In the rows, zero is written as 128.
Each path below is one point turned by a fixed rotation once a step. After each direction that follows a path, write how fast that rotation turns it, in deg/step (0 if it stays still).
Each turn is a multiple of 5 degrees from 10 to 175, or 0.
Each row of a path follows its step; steps can be skipped.
Rotation 1:
step 2: [126 133 131 126 135 135 128 121 131 117 130 113 129 126 122 125 125 132
 111 122 135 120 119 115 129 133 121 133 129 128 130 127 130 127 132 124
 118 127 135 109 135 139 116 125 122 121 130 127 122 128 121 126 120 139
 129 130 123 133 120 126 122 124 127]
step 3: [125 132 140 125 128 125 110 119 134 133 132 117 122 129 133 124 123 133
 130 130 126 136 129 125 134 127 125 116 123 128 128 130 127 124 121 113
 141 122 134 112 122 119 137 124 119 122 128 128 127 129 124 135 127 142
 129 126 134 134 118 133 124 125 131]
step 4: [113 132 120 133 127 123 125 130 135 130 136 113 124 128 133 124 112 135
 121 126 121 128 131 139 123 124 120 132 135 131 124 138 124 139 129 131
 128 118 131 127 135 115 130 117 126 119 132 121 134 131 133 131 115 127
 130 126 120 130 133 128 116 131 125]
step 5: [129 134 139 130 141 125 126 120 128 121 133 120 134 116 133 136 126 126
 117 132 133 128 126 116 126 126 125 122 130 135 131 142 122 127 116 133
 123 125 138 120 136 132 126 129 132 121 128 124 128 126 128 126 115 123
 119 141 116 140 124 128 130 132 121]
step 7: [118 130 129 120 119 127 125 128 127 124 133 117 123 120 120 134 126 125
 122 125 126 123 128 131 127 111 115 134 127 138 124 133 131 130 129 128
 116 124 130 126 129 120 113 119 124 115 127 121 139 129 134 130 122 127
 126 116 142 133 126 129 121 135 128]
step 8: [132 138 127 117 130 131 122 120 122 131 122 125 135 120 126 139 128 122
 119 131 134 132 136 127 128 124 132 115 123 122 133 134 130 133 113 127
 119 124 138 129 136 120 129 120 127 120 124 117 123 118 127 123 125 138
 125 135 124 138 116 124 118 134 139]
step 10: [121 139 133 119 124 129 128 129 127 122 134 120 127 130 137 124 127 137
 120 132 126 124 114 129 131 118 118 126 114 129 115 139 125 127 124 126
 128 129 131 113 129 124 121 130 120 122 139 129 132 126 132 118 115 134
 124 125 141 129 113 130 132 125 126]
step 12: [127 130 126 135 140 127 125 129 134 129 129 109 126 113 131 130 113 128
 120 131 129 134 131 124 138 128 125 128 136 125 135 131 128 132 129 117
 126 119 122 116 135 136 120 123 131 118 123 132 133 122 123 129 119 130
 129 122 127 125 126 139 123 134 112]
step 18: [128 131 120 115 128 131 122 118 135 132 123 115 133 120 120 134 129 133
 124 133 138 137 120 129 120 128 120 116 114 130 123 138 124 126 118 126
 129 119 128 116 128 130 129 127 124 124 130 130 131 133 129 129 132 130
 135 129 121 136 109 125 122 122 120]
step 19: [120 134 129 125 126 120 125 129 131 126 138 121 121 126 118 124 122 130
 119 119 131 130 133 125 145 129 120 119 127 130 127 133 131 136 129 125
 139 130 128 118 129 128 115 122 123 119 127 110 133 128 138 127 122 141
 136 130 122 116 125 130 117 127 125]
Directions:
[126 128 128 128 129 130 130 126 132 130 127 127 131 129 129 128 129 127
 128 124 126 128 128 130 127 129 128 128 127 129 127 125 132 128 128 127
 128 128 125 131 128 127 127 125 127 128 129 129 125 129 127 125 124 129
 127 127 124 128 127 126 130 127 129] -> 160
[127 128 130 127 129 131 129 126 128 127 131 128 128 129 126 127 127 126
 131 127 128 128 125 128 130 132 127 128 125 131 125 127 128 125 127 129
 127 130 129 127 128 130 125 131 127 130 128 124 129 128 128 129 127 125
 129 128 129 126 127 129 126 126 129] -> 85
[125 128 129 128 128 126 128 127 127 126 124 128 125 128 127 129 127 128
 130 128 128 129 127 131 129 129 124 129 127 127 128 132 127 130 129 127
 129 128 126 129 126 127 128 127 128 129 130 127 133 128 130 128 127 128
 129 125 127 126 128 129 132 127 129] -> 120
[126 127 126 127 129 129 128 130 127 130 127 131 127 128 128 130 123 128
 127 128 128 129 131 127 128 128 127 126 129 128 128 127 128 127 125 128
 127 129 126 129 127 127 129 129 130 125 126 124 127 125 130 130 124 128
 129 129 128 126 130 128 127 130 127] -> 95
